One turn moves each row of this set onto another row. After a few examples, where does it send each row asked below?
ren: [-0.84 -2.32 -0.55  2.36  1.95  1.36  1.18 -0.19 -2.15 -0.39  2.97 -0.05
  1.46  2.00  1.59  0.17 -0.08 -1.62  0.09  1.72 -0.52 -1.62  0.77 -1.38
 -1.28 -2.56  0.83]
kavo: [ 3.06 -0.57 -0.76  0.74 -1.01  2.23  2.43 -0.90 -2.51 -1.20 -0.07 -1.23
  0.06  0.48  0.13  0.64  1.73 -1.08 -3.24  0.43  0.89  2.38 -2.19  3.16
 -1.48 -1.73  1.65]
geda: [-1.54 -1.22  0.68  0.79 -1.89  1.21  0.15  0.02  0.28 -0.98  1.79 -3.59
 -1.25  0.17 -1.67  0.48 -1.83  0.19 -2.35  2.07  1.09 -0.97  0.43  2.77
 -2.38 -0.30 -1.64]
vov: [ 1.71 -0.69  2.19  0.90 -0.91  0.30 -1.01  0.99 -0.76  2.18 -0.77  1.17
 -1.58  1.88  1.18  0.71  3.44 -1.62 -0.60  1.13 -0.11  0.11  2.16  2.16
 -2.47  0.89  0.12]
loved: [-0.66 -1.74 -0.44 -0.20 -0.66  2.36  1.34  0.83  0.03  3.05  1.90 -1.28
 -0.60 -0.98  1.31 -1.42  1.29 -2.93 -0.46  0.66  0.15 -0.33 -0.83 -0.52
 -4.09 -1.96 -0.24]
sog: [-0.95  0.56  0.91  0.12 -1.44  3.01 -0.16 -2.06 -1.91 -0.57  1.41  0.31
 -1.31 -0.32 -1.74  0.81  0.11  2.62  0.84  3.04 -0.49 -1.19 -1.71  2.13
 -3.88 -1.98 -0.71]
teko: [ 0.82 -1.46  1.47  0.49  0.15  1.53 -0.79  1.13 -0.39 -0.61 -2.35 -0.40
 -1.58  1.02 -1.20 -0.48 -1.51  3.39 -1.66 -0.23 -0.61 -0.46 -1.90 -0.78
 -3.00 -1.09  0.81]
fas: [ 0.71 -1.96 -1.32  2.70  1.66  1.92 -0.04 -0.20 -1.61  2.16 -0.40  0.81
  2.27  1.16  0.37 -1.80 -0.57 -0.83  1.26  0.60 -0.40 -0.09 -2.60  0.04
 -0.18  0.33 -0.44]
maz: [ 1.25  0.62  1.64  1.47 -1.08  2.83  0.55  0.72 -0.25 -1.23  0.92 -0.30
  0.40 -0.41 -1.41  2.78 -1.16  0.92  0.16  0.99 -2.99  1.67 -0.70  2.49
  0.49 -1.21 -1.68]
gaku: [ 0.40  2.29  0.28  1.95 -0.34  1.41  1.99  0.91 -3.33 -0.74 -1.57  0.98
 -2.13  0.52  1.66 -1.79  1.45 -1.02 -2.26  1.62  0.21  0.22  0.37  3.35
  0.36 -1.53  0.71]
tibam: [-0.21 -1.90  1.17  1.62  0.17  4.45 -1.97  0.74 -0.68 -2.52  1.15 -0.51
  1.75 -1.11  0.62  1.26 -0.75 -2.90 -2.82  1.89  0.14  0.87  0.45  0.33
 -2.19 -0.14  0.91]
mise: [-2.06 -0.58  1.53  0.51 -1.35  2.57 -0.40  0.25 -0.17  0.43  2.53  1.27
 -0.39  1.40 -1.66  1.28  4.03  0.73 -1.76  1.60 -0.13 -0.23 -3.02  0.82
 -1.12 -1.09 -1.91]
bos: [ 2.06  2.20  1.45  1.34 -0.07  1.95 -0.34  0.40 -3.65 -0.87 -0.39 -1.70
 -1.31  1.89  1.67 -2.14 -0.14  0.19 -1.13 -1.43 -1.55  1.74  0.53  0.62
 -2.77 -0.75 -2.07]
Soze: [-2.05  1.42  0.67  0.31 -0.06  1.69  0.62  1.91 -0.73  1.31  1.12 -1.12
  1.81  2.07  0.48  0.27  0.97 -0.99  0.71  2.50 -0.87  0.69  1.58 -1.45
 -1.74  1.09  2.74]
gik: [ 0.30  0.03  1.50  0.12  1.41  0.45  0.66 -0.34 -3.18 -2.05  0.59  0.36
 -0.11  2.67 -1.33 -2.92  1.64  0.20 -2.11 -0.18  1.22 -0.16 -0.52  1.26
 -0.77  2.30  1.77]

Soze -> geda
gaku -> ren
vov -> tibam
Now find these:
loved -> maz
mise -> kavo

One turn moves each row of this set onto another row. After a few examples, where does it send each row asked below?
buta: [-0.85 -1.85 -2.01  1.04  0.61 -0.87 -1.84  4.27  1.43  0.41 -0.28  2.65
 -0.77  1.16]
Rofiv: [-2.62 -0.90 -2.67  3.13  1.51  0.14  2.80  3.73 -1.57  2.33 -0.78  0.57
 -3.18 -1.69]
Batu: [-1.49 -4.09  0.30  2.15  0.23 -0.20 -1.26  3.17 -3.23  1.19  0.45  1.58
 -0.11 -1.53]
vis: [ 0.41 -1.67 -0.52  1.05 -1.20  0.01 -0.39  3.18  2.55  0.61  1.15  0.70
  2.14 -1.13]
nos: [ 1.51 -3.92 -1.11  1.76 -0.46 -0.23 -0.92  2.25  1.56  1.58  0.73  1.88
  0.22  0.06]
Bebib: [ 0.86 -3.59 -2.12  1.99  2.56 -1.24  2.03  4.61  1.97  0.88  0.71 -1.60
 -0.12 -0.88]
dedi: [-1.67 -0.95 -1.14  1.69 -1.61  0.53 -1.07  3.58  2.36  1.66  0.87  1.98
 -1.09 -1.51]
Nitun: [-0.80 -3.75  0.88  1.83  0.02 -1.07 -0.80  3.34 -2.96  0.23  1.26  0.74
  0.81 -1.97]
vap: [ 2.43 -1.79 -1.08  1.70  2.47 -0.58  2.95  3.29  0.39  2.86 -0.39 -1.45
 -0.45 -0.78]
Sovo: [-0.50 -0.54 -2.12  2.16  1.13  0.05  3.89  2.75 -1.67  0.33 -1.61 -1.35
  1.48 -1.73]
Vin: [-0.30 -1.79 -0.36 -0.27  0.70 -1.90 -0.90  1.71  0.01  1.64  0.37  1.96
  1.24  1.32]
Kegi: [ 1.86 -0.56 -2.07  1.89  2.20  1.05  2.33  3.94  1.24  1.73 -1.16 -1.74
 -0.36 -1.54]
Buzom: [-2.04 -3.99 -0.59  2.35  0.79  1.19 -1.69  4.13 -2.21  1.09  0.37  1.55
 -0.09 -1.60]
bal: [-1.63  0.92 -0.91  4.58  0.36 -0.59  0.92  1.75 -2.72 -0.56  0.46 -0.31
 -0.47 -0.62]
rupo: [ 0.37  1.00 -0.93  1.84  0.22 -0.27  3.49  3.11 -0.43  2.08 -2.42 -1.06
 -0.70 -1.67]
pidol: [-2.48 -2.02  0.04  2.05 -0.60  0.31 -0.92  4.98 -1.84 -0.55  0.18  0.62
  1.24 -2.47]
Febek: [-2.25 -3.03 -0.68  2.23  0.26  1.48 -1.48  4.78 -1.76  0.09 -0.18  1.03
  1.26 -1.87]
zipe: [ 0.45 -2.49 -2.42  0.95  2.96  0.64  1.05  2.25  1.66  1.64  1.26 -1.92
 -0.28 -1.88]
nekem: [-2.72 -0.59 -0.73  5.01  1.23 -0.31  1.38  3.23 -2.43  1.86 -0.17  0.83
  0.38  1.43]
rilim: [-1.08  0.53 -0.98  0.06 -1.07 -1.47 -1.25  2.39  0.37 -0.67 -0.07  1.57
 -0.22 -0.48]
laro: [ 0.76 -0.73 -1.26  2.46  0.96 -0.40  3.22  2.78 -1.04  3.28 -2.87 -0.12
 -1.75 -0.47]
Vup: [ 0.09 -0.93 -1.95  5.00  1.81  0.18  0.57  3.34 -1.09 -1.50  0.66 -0.88
  1.15  0.17]
nure: [-1.89 -0.95 -1.58  5.38  2.18 -0.33  0.44  5.12 -0.66  0.53  1.81  0.31
 -0.99  0.44]
demir: [ 0.58 -2.87 -1.91  2.05  3.37 -1.10  3.07  3.65 -0.51  1.72  2.12 -1.24
 -0.91 -1.66]
zosuz: [-0.44 -1.17  0.46  1.39 -2.75 -1.82  0.80  2.13  0.43  1.34 -0.61  1.75
  1.21 -0.49]
Rez: [-0.67 -0.46 -0.39 -0.52  0.31 -2.03 -1.31  2.11  0.64  0.68  1.89  1.35
 -0.02 -0.27]
Sini: [-2.21 -0.66 -1.94  2.12  0.28 -1.18  1.52  2.71 -0.10  1.87 -0.05 -0.15
 -4.47 -2.35]
nivif: [-0.61 -1.46 -0.74  3.92  2.77  0.36  0.86  1.81 -1.91  1.51  1.75 -0.45
  1.89  0.91]
bet: [ 0.24  0.30 -0.58  1.72  1.31 -1.40  2.96  4.19  0.57  3.19  0.61 -1.06
 -2.66 -1.98]
peli: [-3.38 -0.87 -1.01  2.05  0.63 -1.83  2.51  4.70  0.61  3.27 -0.02 -0.02
 -2.48 -1.33]
gopup: [-0.57 -1.95 -1.29  2.07 -2.16  0.62 -0.57  1.69  0.61  1.67 -1.84  2.46
  0.03 -0.11]
Lito: [-1.56 -0.09 -0.62  3.94  2.21 -0.39  0.25  2.28 -1.62  1.03  3.48 -0.57
 -1.03 -0.65]
tutar: [-1.51 -2.65  0.81  1.78 -0.33 -1.00 -0.78  4.47 -2.14 -0.42  1.56  0.41
  0.90 -2.62]
Rabig: [ 0.04 -0.40 -1.97  2.53  1.78  0.29  2.20  4.48  0.77  3.18 -0.61 -0.31
 -3.45 -1.62]
dezo: [-1.31 -1.18 -1.33  1.37  0.36 -0.10  2.96  1.46 -0.75  2.31 -2.86 -0.95
  1.55 -0.52]
zup: [-2.18  0.01 -1.21  2.40  0.81 -1.81  3.81  3.64 -1.81  1.76  0.65 -0.42
 -2.13 -2.36]
Sona: [-0.21 -0.78 -2.11  0.75 -0.26 -0.59 -1.58  3.37  1.26 -1.25 -1.00  1.65
  0.58  0.36]
saf: [-0.29 -1.77 -3.23  2.34  3.23  1.13  2.37  4.58  0.60  0.92  1.15 -1.31
 -0.60 -2.20]
pubu: [ 0.28 -2.63 -2.27  2.73  1.89 -0.13  3.65  1.86 -2.59  1.68 -2.15 -0.28
  0.25 -0.39]
Tor: [-0.45 -2.39  0.17  1.80 -1.56 -2.10 -0.29  3.17  1.19  2.17  1.77  2.32
 -1.60 -0.70]
det: [ 0.20 -1.97 -1.89  2.49 -0.27 -1.26  2.81  1.74 -1.22  0.27 -3.43 -0.68
 -0.10 -0.62]
Zufuv: [-1.41 -1.78 -0.92  0.79  0.15 -1.76 -1.01  3.07  0.08  1.99 -0.79  3.11
 -0.31  1.73]

dezo -> peli
nekem -> nure
Rofiv -> saf
Now find these:
Kegi -> rupo
Rez -> Vin
Tor -> nos
Febek -> pidol

One turn moves each row of this set onto another row. After a few examples, where does it send each row asked below?
gabib: [ 2.45 -1.83 -0.20  1.03 -3.38 -0.78 -2.54  1.75 -0.85 -0.82  1.56  0.37
 -2.79  0.57  0.91]
valus: [ 0.18 -1.20 -1.15  1.41 -1.71 -1.31 -0.28  1.03 -1.84 -1.60 -0.23 -0.31
  1.23 -0.59  3.03]
lonu: [ 0.88 -2.20  0.11 -0.94 -1.89 -0.73 -2.63  1.19  0.72 -2.29  1.87  0.03
 -3.99  0.89 -1.32]
Biraf: [ 3.19  1.11  1.56  1.49 -0.82 -0.71 -0.23  0.96 -0.30 -1.25  0.40 -2.69
 -1.51 -3.03 -0.33]
kegu: [ 1.47  0.35  0.61  3.34 -1.29  0.32 -0.41  1.50 -0.96 -0.14 -0.92 -0.45
 -0.26 -0.91  2.31]
miduf: [-0.71  1.48 -1.19 -1.48  0.78 -0.46 -1.89  0.72  1.28 -0.23  1.23 -3.53
 -1.36  2.28 -0.93]
defa: [ 1.84  1.91 -0.07  0.19 -1.42 -0.17 -1.81  1.54  1.54  1.12 -0.86 -2.22
  1.08  2.19 -0.60]
Dake: [ 2.14  0.81  1.77  0.17  0.13 -0.75 -0.27  0.54  0.70 -2.19  0.57 -2.95
 -2.22 -2.80 -1.74]
bilod: [-1.64 -2.05 -1.46 -1.02 -0.56 -1.88 -0.25  0.35 -0.78 -3.43  0.27 -0.62
  0.75 -0.17  1.38]
bug: [-1.64 -0.71  1.59  1.39 -1.42  1.52  0.27  1.71  0.51 -2.43 -0.59 -0.30
 -2.62 -1.81 -0.68]
muz: [ 1.22  2.45 -0.77  1.02 -0.32  0.21 -1.87  1.41  0.29  1.62  0.69 -3.25
 -0.87  1.91  0.65]
sunop: [ 0.91  0.99  2.04  2.89  0.22  1.39 -0.56  1.26  0.93 -0.46 -1.08 -0.84
 -2.28 -0.82 -0.06]
fasa: [ 0.36  1.16 -0.40 -1.78 -0.52 -0.71 -1.81  0.96  2.33 -0.28 -0.42 -2.45
  0.78  2.47 -1.83]
vomu: [ 2.00 -0.58 -0.48 -0.32 -1.57 -2.62 -0.06  0.52 -1.63 -2.67  1.15 -2.52
  0.46 -2.74  0.92]
sirel: [-0.92 -1.09  0.52  2.11 -2.79  0.78  0.40  1.98 -1.13 -1.89 -0.55  0.06
 -1.01 -1.96  1.43]
Zitus: [-0.07  0.91 -2.62 -0.89 -0.80 -1.47 -1.69  0.98 -0.68  0.18  1.34 -3.14
  0.66  2.18  1.46]
nad: [ 0.84  0.71 -1.51 -1.32 -1.80 -1.50 -1.70  1.18  0.78  0.04 -0.33 -2.11
  2.31  2.39  0.07]
Simur: [-0.93  0.78 -2.23 -1.94  0.11 -1.32 -1.76  0.64  0.33 -0.53  1.50 -3.36
 -0.13  2.39  0.10]
Fugok: [ 0.97  1.71 -1.86  0.55 -1.02 -0.68 -1.75  1.34 -0.69  1.29  0.97 -3.07
  0.28  1.95  1.73]
fekig: [-1.79 -1.82 -0.18  0.89 -2.70  0.09  0.45  1.68 -1.22 -2.81 -0.19 -0.02
 -0.54 -1.78  1.33]
Nila: [ 3.14  0.40  0.44  1.24 -1.69 -1.64 -0.11  0.94 -1.46 -1.48  0.65 -2.48
 -0.12 -2.99  0.98]
Gopi: [ 1.67  1.35 -0.91 -0.13 -1.89 -0.88 -1.70  1.51  0.79  0.87 -0.63 -2.08
  2.03  2.22  0.25]
Zam: [-2.51 -1.43  0.89  0.17 -1.31  0.79  0.30  1.42  0.43 -3.29 -0.21 -0.31
 -2.16 -1.61 -0.75]
bosa: [-0.95  0.10  1.71  0.46  1.40  0.85 -0.63  0.59  2.02 -2.28 -0.56 -1.14
 -2.76 -0.40 -1.74]
tupin: [ 1.72 -1.44  0.84  0.30 -2.01 -0.05 -2.67  1.47  0.80 -1.35  1.51  0.01
 -4.44  0.69 -1.21]
vokan: [ 0.23  0.61 -1.22 -2.10 -1.03 -1.43 -1.72  0.94  1.57 -0.53 -0.23 -2.30
  1.70  2.52 -0.99]
Gif: [-2.25 -1.39 -0.02 -1.54  1.02 -0.81 -0.47  0.12  1.12 -3.71  0.12 -1.02
 -1.25 -0.12 -0.98]
bido: [ 1.04 -0.15  0.86 -1.41  0.28 -1.70 -0.21  0.17  0.56 -3.36  1.05 -2.96
 -1.66 -2.59 -1.84]
bere: [ 2.51 -1.24  0.65  1.27 -2.72 -0.06 -2.61  1.77  0.05 -0.66  1.38  0.21
 -3.86  0.51 -0.13]
Fazuk: [ 0.34  2.36 -0.46 -0.01  0.57  0.34 -1.92  1.06  1.24  0.88  0.79 -3.50
 -1.70  2.08 -0.74]
Val: [-0.87 -0.53  1.39  2.39 -2.17  1.52  0.30  2.01 -0.30 -1.73 -0.73 -0.11
 -2.00 -1.96  0.44]
Bon: [ 0.81 -2.75 -0.76 -1.19 -2.52 -1.48 -2.51  1.15 -0.16 -2.46  2.07  0.18
 -2.96  0.92 -0.27]
Gilal: [ 0.97 -0.87 -0.30 -1.68 -0.63 -2.58 -0.14  0.14 -0.61 -3.61  1.34 -2.73
 -0.30 -2.54 -0.52]
Tuze: [ 1.58 -2.57 -0.94 -0.21 -3.29 -1.47 -2.45  1.45 -0.95 -1.72  1.94  0.37
 -2.33  0.72  0.80]
pema: [ 1.16  1.82  0.17 -0.63 -0.71 -0.11 -1.85  1.29  2.31  0.57 -0.74 -2.37
  0.50  2.30 -1.65]
deran: [-2.56 -2.02  0.05 -0.07 -1.93  0.09  0.41  1.41 -0.45 -3.53 -0.01 -0.18
 -1.16 -1.60  0.25]

Zitus -> Simur
bido -> Dake
Bon -> lonu
Now find these:
fasa -> pema
bug -> Val
Gif -> bosa

